[[ -8  11  67  17   6   3]
 [ -3  15  17  -3  15 -23]
 [ -3  12 -19  -5  29   0]]
->
[[  3 -23   0]
 [  6  15  29]
 [ 17  -3  -5]
 [ 67  17 -19]
 [ 11  15  12]
 [ -8  -3  -3]]

[[  8   2  -1   4  16 -19  16   7   8 -14]
 [ -6  33  -1  -6 -43  11  -7  -7 -24 -42]
 [-13   4 -15 -31  12 -17   9   8 -62 -30]
 [  7  -8   5  17  21 -13   8  -1  37  12]
 [  2 -13  -2 -13   6  13 -10  -2 -22  13]
 [-11  33 -10  -4 -21  -8  -4  -7 -30 -45]
 [  0   8  -6  -2   7  -7   2  -3 -14 -16]
 [ -7  29 -11  -3 -28   8 -16  -7 -39 -32]
 [  1   7 -16 -21   1  10 -24  -8 -65 -12]]
->
[[-14 -42 -30  12  13 -45 -16 -32 -12]
 [  8 -24 -62  37 -22 -30 -14 -39 -65]
 [  7  -7   8  -1  -2  -7  -3  -7  -8]
 [ 16  -7   9   8 -10  -4   2 -16 -24]
 [-19  11 -17 -13  13  -8  -7   8  10]
 [ 16 -43  12  21   6 -21   7 -28   1]
 [  4  -6 -31  17 -13  -4  -2  -3 -21]
 [ -1  -1 -15   5  -2 -10  -6 -11 -16]
 [  2  33   4  -8 -13  33   8  29   7]
 [  8  -6 -13   7   2 -11   0  -7   1]]

[[ 15 -50 -57  -9  14 -46  68  11 -38 -27 -23   1 -66  28]
 [ 36  20  14  -7 -42   9 -35  -3  56   2   4 -27  30  23]]
->
[[ 28  23]
 [-66  30]
 [  1 -27]
 [-23   4]
 [-27   2]
 [-38  56]
 [ 11  -3]
 [ 68 -35]
 [-46   9]
 [ 14 -42]
 [ -9  -7]
 [-57  14]
 [-50  20]
 [ 15  36]]

[[-14  51   9  12  -2 -12 -26 -34  -7]
 [ -7   2 -19 -19  -8   4  28  -3 -25]
 [ 22 -38   6  -2  12 -16 -15  18  16]]
->
[[ -7 -25  16]
 [-34  -3  18]
 [-26  28 -15]
 [-12   4 -16]
 [ -2  -8  12]
 [ 12 -19  -2]
 [  9 -19   6]
 [ 51   2 -38]
 [-14  -7  22]]

[[  6  -5  46  54 -60   8 -43  53  -7  -3  -3]
 [-14  32  45  33 -61   1  48 -42   1 -58  41]]
->
[[ -3  41]
 [ -3 -58]
 [ -7   1]
 [ 53 -42]
 [-43  48]
 [  8   1]
 [-60 -61]
 [ 54  33]
 [ 46  45]
 [ -5  32]
 [  6 -14]]

[[ -2 -20  33 -10  10]
 [ 15  -4  21 -10 -33]
 [ 22 -23  -4 -11  26]
 [  7 -18  -4 -10  15]
 [ 14 -34  13 -13 -11]
 [-12 -15  -3 -10   6]
 [ 22 -16  -4 -11  14]
 [  1 -33  64 -11  22]
 [  2 -34  64 -11  26]
 [-16  -4  34 -13 -33]
 [-16 -17  -3 -10   6]]
->
[[ 10 -33  26  15 -11   6  14  22  26 -33   6]
 [-10 -10 -11 -10 -13 -10 -11 -11 -11 -13 -10]
 [ 33  21  -4  -4  13  -3  -4  64  64  34  -3]
 [-20  -4 -23 -18 -34 -15 -16 -33 -34  -4 -17]
 [ -2  15  22   7  14 -12  22   1   2 -16 -16]]
---
[[ 36  36   9   1]
 [  0   7  -1 -27]
 [-12  31 -29 -27]
 [-44  -3 -30 -61]]
->
[[  7  -1]
 [ 31 -29]]

[[ -1  16  -7]
 [-31   9 -17]
 [  3   4  -9]
 [ 32  51  28]]
->
[[  9 -17]
 [  4  -9]]

[[  1   6 -10]
 [ 54 -24  17]
 [ 58  19  -8]
 [-10   6  -9]]
->
[[-24  17]
 [ 19  -8]]

[[  3 -29 -34 -29]
 [ 26 -21 -33 -17]
 [ 66  31   1  19]
 [ 34  21  -5  -7]]
->
[[-21 -33]
 [ 31   1]]

[[ -1   5  -6   2  -4]
 [ 28  -4   4  -7  -7]
 [-15  49  10   3 -18]
 [ -7  16 -10   8   3]
 [  0 -66   4  -4   2]]
->
[[-4  4]
 [49 10]]

[[-36  40 -29 -37]
 [-39  39 -27 -38]
 [-50 -48  11 -11]
 [ 38 -39  27  37]]
->
[[ 39 -27]
 [-48  11]]

[[ 12  -4 -44 -10 -10]
 [-26   3  20  24  10]
 [ -6  23  -6  53   6]
 [ -6 -67  47 -39  -8]]
->
[[ 3 20]
 [23 -6]]

[[-53  29  55]
 [-48  18  60]
 [-56  36  51]
 [-47  17  61]
 [-52  24  56]]
->
[[18 60]
 [36 51]]
